In the data rows, the value 128 means zero.
Each thing below was measured twice, in two different ways. The second way is not exact.
Here are some of them measured both ways, the first way above the second, with a blank line after each pair.
[ 66 120 150 147 128 166 109 190 128 184  92 130]
[108 138 132 174 173 111  99 152  91 108 157 154]

[220 176  88 122 187 121 125  89 121  69 112 131]
[143 132 149  84  77 133 155 103 136 170 125  96]

[154 110 158 144  82 119  84 160 106 183 135  35]
[131 152 122 149 196 135 142 140  81  60 115 173]

[ 74 166 150 126 131 122 198 116 116  33 122 116]
[128 122  96 125  78 114 105 110 170 149 131  79]

Now 24 new things, measured the second way only, each followed by its number:
[ 95 117 155 158 118  98 121 162 149 141 145 134] 0
[149 123 151  96 133 146 149 149 117 127 120 131] 1
[127 126  91 158 100 111  94 131 151 119 132 125] 2
[138  92 175  51  51 157 117 122 163 193 167  85] 3
[130 135 140 119 179 111 160 150 105 113  93 163] 4
[139 103 178  41   7 160 134 101 187 228 139  69] 5
[131 142  79 171 196 127 190 158  72  66  94 179] 6
[120 175  93 174 163 126 109  75 124  91 125 151] 7
[122 101 154 114  94 129  97 121 173 179 148  89] 8
[145 159 118 113  89 157 153  93 151 146 122  79] 9
[ 84 116 146 167 217  91 146 170  68 129 135 185] 10
[142 108 117 106 103 167 122 132 157 104 118 111] 11
[140 117 111 150 143 119  99 151 124  91 113 156] 12
[118 135 123 134 137 139 180 125  99 102  94 139] 13
[108 121 132 168 148  87 141 164 107 142 163 153] 14
[187 172  37 143 119 141  92  75 119  36 101 133] 15
[193  68 158  26  28 199  63 115 184 184 160  94] 16
[111 131 136 167 152 110  67 149 102 121 153 173] 17
[111 128 157  95 149 111 193 104 156 172 107  76] 18
[101 151 137 177 200 110  98 127  78  91 125 177] 19
[130 141 102 122 144 113 209 103 150 152  98  93] 20
[102 126 121 156 146 101 115 163 113 125 136 142] 21
[125 136 155 120 161 141 127 103 115 128 135 136] 22
[123 117 121 127  83 143 106 134 144 121 134 112] 23
A few of them come next, measured the first way, each followed by the number of its row above:
[ 49 125 126 111 146 149 183 163 153 109 112 119] ~ 2
[150 163 137 152 124 120  70 113 102 147 144 148] ~ 22
[206  58 125 106  88 142 124 159 142 200 119   0] ~ 6
[ 53  83 157 140 119 144 150 173 122 192 123 255] ~ 0
[ 82 181 127 136 177 149 139  92 117  56 118 208] ~ 8
[ 80 121 107 130  85  59 157 156 132  57 169   0] ~ 15
[103 125 122 112 140  98 128  58 151  31 115 245] ~ 3
